First come named moves, each a turn or a mirror, each shown by rows before and after it. For each pair of rows after them, which moves, in which order, take the first row to the second? The first pair is done for you.
move kofu:
[ -6  -5  -6   3  -8  -4  -2  -3   2   1   1   3  -4 -13  -4  -5  -2   0
   7 -11  -7  -1  -6  -3   3  -5   7  -2   1  -3  -5   5   4  -4  -4 -10
  -4  -8  -1  11   0   3   2   9  -3] |-> [ -8  -5  -6   4 -11  -4  -2  -1   2   2   0   1  -1 -13  -2  -5  -3  -1
   8 -10  -7   0  -5  -1   2  -3   9  -2  -1  -3  -6   4   2  -5  -5 -11
  -5  -7  -2  11   1   2   3   9  -6]
[ -2  -4   2   5  10   9  -5  -3  -4  -1   6  -4   6  13  -4  12   0  -9
  -8   7  -5   7  11   6  -6  -3  -1   2  -8   0   5  -8   0  -6   3   4
   9  11   3  -3  -3  -1   1  -9 -11] |-> [  1  -6   3   0   6  13   0  -7   3  -1   6  -7   2  12  -3  15   1   0
  -2   2   3  -2   4   2  -4  -5 -10  -2  -5   0  14 -15   1  -2   9   5
   7   4  -5  -1  -6   1  -1  -9  -2]
[  6  -6  10  10   4  -5   4   4  10  -6  -2  -2   2  -6  -3   1   5 -12
   1   5   1   6  -1  -5   1   8   9   4  -7   5 -10  -1 -11   0  -6  -3
   6   6   0   7   7  -7 -10  -2  -7] |-> [  9 -11  10   1   1  -1   4   0  16  -6   1  -3   1  -7  -1   3   3   0
   6  -4   6  -1  -9  -9   4   3   1  -5  -3   5   0 -11  -7   9   1  -1
   5  -2  -3  10   5  -4 -11   0   5]
move pavig:
[  3  21  19   9  21 -11   6  12  -8  15  -7  -3  10  16   3   0   2  -7
  -8  12  11 -15   5   7 -13  -7  11   8   1  11 -11  -6  -4  -8   8  -1
   4  13   7  -6  11  -2  -4 -14 -15] |-> [  7  25  24   4  19 -16  10  11  -5  16  -7  -2   8  11   7  -4   3  -2
  -6   9  12 -19   1   5 -10  -6   8   5  10  11  -9  -5  -4  -4   9  -2
   2  10   7  -4  11  -1  -5  -6 -10]
[  5   9   1   2  -1   3   4  -4   4   0   8   4  -4 -10   6 -12  -8   2
   9  -9  -9  15  10   6  10  18   7   0   6  -1 -18  11   0   4   0 -10
 -12   2   4  11   3  -3  -5   7  19] |-> [  0   1  -8   9   3  13  -1  -3   1   3  11   6  -3  -5  -1  -5 -12 -10
   3  -4 -14  26  14   6   8  11  13   2  -9  -6 -22   9  -1  -3  -4  -8
  -7   8   7  10  -2  -4  -2  -2   7]
[ 11  -8  -2  -8  11   8  -4  -2   8  14  -4 -13  13   2  -1   9   3   4
  -1  -3   7 -12  -1  12  -9 -11  -7   2 -11  -2  18 -15 -10   9   7   2
  -5  -6   1  -1 -15   5  -3 -17  15] |-> [ 11  -6   0  -9  10   8  -3   0   7  14  -5 -14  13   3   3   7   3   7
   1  -4   8 -12  -2  11 -10 -12 -11   1 -10   0  19 -16  -9  10   5   1
  -4  -8   0  -1 -16   3  -3 -16  17]
[ 21  -8   3   0   1 -12  -4  -3   3  13   8  -2   1  -4  -1   3  -5 -15
   4  12 -17   7  12   0  -9  -4  14   2 -12   2  -9  14  15   4 -11   1
   0   6   5  10 -24   4 -11 -21 -12] |-> [ 25   2  15  -6  -4 -24   3  -2   7  11   5  -3  -3 -14   5  -4   2   5
  15   7  -9  -4   6  -1  -1   7   8  -1   6   6  -7  16  16  12  -8  -3
  -9  -3   0  11 -14   5 -14  -9   4]
move puf:
[-11   2 -12   3   4  20   2  -2  11  -2   9  -3  10  13  -2   6  -8 -14
   9  -3   2  -8   2   0   3  -2  -1   0 -13   0   5  -5 -10  -7   5   5
   5   6  -3 -15   1   1  -4 -10   1] |-> [-12   5 -11   2   4  20   0  -3   9  -2   9  -2  14  13  -1   7  -7 -12
   5  -3   2  -9   2  -1   1  -1  -1   2 -12   1   5  -4  -8  -8   5   6
   5   7  -2 -16   2   0  -6 -11   1]
[ -9  -1   4  -7  17  -6  -8  -2 -11  11   0   4 -10  11 -13   3   3   7
  -6  -1   6   2  -4   3 -14  12  -8   6  -1   1  14 -13   7  -2   3  12
  -6  11 -13  -3 -12  -1  -8 -12   4] |-> [-17 -10  -4  -1  10   4 -10  -2  -8  13   1   2 -12   1 -15   3  -4   1
   2  -5   5  11 -14  -3 -12   1   0   4  -5  -3  10 -14   8  -2  -6  10
  -8   2 -11   8 -12   1  -2 -10  -2]
[  3  -7   5  -2   1   2   3   8   2  -9  -1   3  -8 -15   3 -13  12   5
  -1  -9   3   9  -3  -7  -1  -4  10  -7  12  -9  -2  10   6  -8  -3  -2
 -12 -15   2  20   1   5  14  13  -1] |-> [ 15   5  16  -4  10  -6   7  11  -1 -14  -1   5  -5  -3   8 -13  21  13
  -8  -2   6  -4   8  -1  -6   6  -1  -7  20  -3   1   5   4  -7   7   2
  -8  -1   2   6   2   1   4  11   3]
[ 10  17  -3  -2   8  -1   0   3  -6  14  -5  15  -3  20   6  -3   5  -3
  11   6 -11   5  -9  11   5   5  16  10   6   1  -7  -1  13   7  -4   4
  -6   6   8 -16   1  -8  -5  -9 -10] |-> [  6   9 -12   0   4   0  -2   0  -3  15  -2  14  -3  13   3  -3  -1  -7
  15   4 -11  13 -14   7   7   2  22  11   3  -1  -8   1  13   7  -8   2
  -8   0   7 -10   0  -6   0  -9 -11]
move gazo:
[ -7  -5   4  -1   0   4  -2   4   9   7   1 -11   6  13   0  16   0  14
  -9  -8   2   2  -5   6  -4   0  -4   3   0   3  -4  -4  -6  -4  10  -3
  12   3   0   1 -13  -8  -8 -18  -3] |-> [ -2   3  12  -1  -3  -8   2   6   6   6  -2 -12   6   8   4   7   5  21
 -10  -7   0  -4  -5  10  -4   9  -2   6  10   5  -9   3  -5  -4   8  -9
  12   6   2  -1  -7  -9  -7 -12  -2]
[ 4 -7 -6 -2 -4 11 -5 -5  2  7 -3 -6 -3 -5  5  2 -3  0  3 -2  1  2 -4 -4
  7 -2 -1 -3  8 -1 -1 -2 -7  4  1  2 -1 -5 -2  8  2  1  1 -2  7] |-> [  4  -4  -4   0   5  10  -7  -2  -4   5  -1  -5   1   7   3   3  -3 -11
  -7   5  -2  -1   7   2   0   0   0   2   2   1  -5   3  -9  -3   0   7
   4   4   2  -1   0  -1  -3  -9  -6]
[  5   7  -2   4   4 -10  -7   3  -1   1   1   4   3  -2  -2  -2  -2  -1
  -5   4  -5  -4   1   4  -2   9   5   2   5  -1  -7   6   2  -3  -3  -4
  -3   2  -1   0  10   3  -4   4  -7] |-> [  6  -2  -3   1  -1  -3  -7   2   5   3   3  -2   0 -11  -3  -2  -5   2
   3  -1   1  -1  -8  -3   1   3   1  -4   4  -4  -1   1   2   5   0  -5
  -5  -6  -5   8   7   9  -2   4   3]
[-8  5 -1 -3  1 -1  2 -1 -2  0 -1  1 -1  1 -1 -7  3  9  2 -6  9 -2 -2 -5
  1 -7 -8  1  5  3  3  2  3  1  4 -3  0 -3  3  2 -2 -4  2  5  1] |-> [-10   3  -8  -3   5   5   0  -1  -5   0  -1   0   2   4  -4  -3   0   6
   0  -2   5  -2  -2  -5   0 -10  -7   1  -2   0   6  -2   2   1   6  -1
   3   2   3   0  -5  -3   1  -3   0]
Now pairs of rows:
(2 to 3 moves a pair)
[  0 -17 -12  -7   2  30  -7  -8   8   5   6 -10  -6   8  -5  25  -1  -7
  -2  -1   2   2   2  -8   3 -15 -18 -10 -13  -3  22 -22  -7   7  15  13
   3  -1 -13  -2 -17   0  -1 -20   6] |-> [  6 -11  -3 -14  -6  21  -1  -8  14   4   3  -9 -10  -5   1  14   4   7
  10 -14   5  -9  -8 -11  10 -10 -23 -15   4   1  22 -19  -4  16  15   5
  -4 -14 -17   3 -10   8  -2  -4  18] : pavig, puf
[ -4 -17  -8   8 -10   5   2   7  -1   7  -2  -6   0 -20 -11 -14 -18 -20
   7   7  -3   4  -4  -3   4 -12  12  11   6  -3  -1  18  -3  -8 -18  -5
   2 -21   6   2  -5  -5   4   4 -16] |-> [  4  -5   4   6 -13 -10  10  11   2   2  -6  -6  -4 -25  -3 -24  -8  -6
   9   2   2  -9  -4   0   6   0   8  11  22   2  -2  23  -3  -1 -14  -8
  -4 -24   5   0   3  -4  -1  16  -3] : gazo, pavig
[  6  13   2 -12  -2  -3   1   4   6   8   5  -2  -6  -4  14   5   7  23
   0  -4  10 -16 -10   0   3   5 -11  -2  14   4   3  -3   8   5  15   0
   1   2  -6  -4   4   1   1  -1  20] |-> [-12  -8 -20   0  -6  20  -6   3   5  13  10  -4  -4  -7   6  10  -6  -1
   2  -2  -1  10 -16  -8   3 -14   5  -1 -11  -5   1  -2   7  -5   0   4
   1  -3  -5   7  -4   1  11 -11  -1] : puf, pavig
[ -2   2   3   3  -6   0  -2   3   6  -4  -4   2  -1 -13  -1  -9  -6  -9
  16  -1  -7   9  -1   0   4   6  19   8   2   1 -20  15  -4  -5 -15  -8
  -5  -5  11   4  12   1  11  -1  -8] |-> [ -1   0   0   4  -1   6  -5   4   1  -3  -3   4   1  -4  -4  -4  -4 -18
   8   9  -9  10   9   2  -1   5  17   8  -3   1 -20  14  -5 -12 -14  -4
  -1   5  13  -1   9  -1  11  -7 -16] : puf, pavig, puf
[-19 -13 -19   9 -15  23 -13  -3  18  -1   5   2  -4   3   8   8  -9  -2
  14   6  13  -1   6  15  -4   5  -2 -18 -20 -22   0 -15  -6  -3  -8   4
   6  -7 -20  11 -16   5 -12 -10   5] |-> [ -8   1  -2   0 -16  10  -5  -1  20  -5   2   3  -6   1  15  -1   0  17
  15   1  21 -18   8  19  -1  17 -10 -21  -1 -14   2 -15  -5   7   0   0
   5  -9 -24   4  -8   6 -18   1  23] : pavig, puf
